Each row has a name. Each question is about the rows just above it.

Z: 129,129,159,141,75,173,84,113,184,160,198,113,211,112,166,129,141,120,83,138,58
X: 83,177,191,181,95,166,108,62,129,127,129,165,155,127,125,153,77,110,93,170,101
B: 53,164,151,151,166,183,137,54,81,139,133,181,139,107,93,171,43,158,134,174,146
V: 112,152,148,99,76,116,120,96,103,125,128,165,114,164,87,123,131,73,185,148,126
R: 139,170,140,107,114,80,147,116,104,84,147,61,148,62,190,20,125,124,109,184,146
A: 101,119,117,113,158,125,168,116,131,132,124,135,122,119,130,165,103,131,153,129,176
M: 89,144,185,130,12,153,81,84,154,180,205,131,164,113,92,118,126,88,120,141,56
D: 120,140,125,119,126,142,104,116,80,133,133,155,114,134,189,104,123,139,149,138,109
Y: 104,151,149,157,130,58,187,120,106,87,46,190,35,124,110,132,92,102,134,128,204
S: 89,152,169,149,75,90,146,102,118,128,117,163,79,98,96,108,98,104,119,136,143
K: 182,126,111,109,129,91,129,164,134,93,111,88,129,140,171,81,172,113,82,126,132
Move every entry of 159,141 by -1 step of 1. -> 158,140
Whose row is 83,177,191,181,95,166,108,62,129,127,129,165,155,127,125,153,77,110,93,170,101? -> X
Count of 83 in Z: -> 1

Tumu: 115,37,132,115,132,122,115,132
Liro: 115,134,132,123,171,122,185,132
zad: 128,126,161,135,115,106,97,121
gopi: 127,119,105,129,144,124,132,125
mizu: 127,36,30,82,106,143,139,86
Sof: 127,36,30,116,106,108,139,86
fem: 127,36,30,86,106,36,139,86
das: 119,137,128,145,141,144,130,120
Rut: 155,130,115,116,91,109,114,108
Count of 115 in Tumu: -> 3
How many times does fem hold 36? -> 2

Lir: 148,108,99,133,151,166,141,148
leror: 79,142,121,90,70,100,115,99
gasab: 212,111,127,145,220,192,140,184
Shift each entry of 192,140 by +1 times 1: -> 193,141
Which value is in both Lir and leror? -> 99
How many times does Lir hold 148? -> 2
Which value is in both leror and Lir? -> 99

mer: 153,169,131,110,159,27,128,85,137
Livif: 180,160,146,131,178,142,84,167,209
vete: 119,132,159,129,159,96,83,111,165
sezad: 102,174,136,208,54,109,175,118,136
Zite: 118,96,50,95,197,69,106,93,137
raf: 135,155,90,128,151,92,122,137,198
The one value in Zite and vete: -> 96
Shift each entry of 27,128,85 by +1 times 1: -> 28,129,86
Count of 159 in vete: -> 2
Which value is in both mer and Livif? -> 131
Which value is in both Zite and sezad? -> 118

puf: 90,147,96,185,89,90,85,97,88,105,90,85,122,101,95,88,95,97,125,119,90,93,96,97,103,103,96,96,90,140,179,124,121
dege: 184,147,173,86,209,138,130,120,93,170,149,186,227,160,94,154,141,198,185,93,165,151,142,121,187,147,159,193,177,74,102,210,89
ridu: 95,147,92,185,103,166,85,97,88,105,90,85,122,101,95,88,95,97,95,119,85,93,96,97,103,103,94,96,114,140,179,124,121
The row with 95,147,92,185,103,166,85,97,88,105,90,85,122,101,95,88,95,97,95,119,85,93,96,97,103,103,94,96,114,140,179,124,121 is -> ridu
Shift each entry of 179 by +1 times 1: -> 180
Whose row is 184,147,173,86,209,138,130,120,93,170,149,186,227,160,94,154,141,198,185,93,165,151,142,121,187,147,159,193,177,74,102,210,89? -> dege
Move every entry of 142,121,187,147 by +1 step of 1. -> 143,122,188,148
How many times does puf hold 96? -> 4
90,147,96,185,89,90,85,97,88,105,90,85,122,101,95,88,95,97,125,119,90,93,96,97,103,103,96,96,90,140,179,124,121 is in which row? -> puf

bila: 158,115,109,135,119
zalez: 129,143,109,151,153
buru: 104,130,96,143,146
Reker: 158,115,96,130,136
Vuza: 117,109,129,112,145
Whose row is 158,115,109,135,119? -> bila
158,115,109 with -1 step of 1 on every entry: -> 157,114,108
158,115,109,135 with -1 step of 1 on every entry: -> 157,114,108,134
Move every entry of 96 by -1 step of 1. -> 95
143,109,151 with -1 step of 1 on every entry: -> 142,108,150
The one value in zalez and buru: -> 143

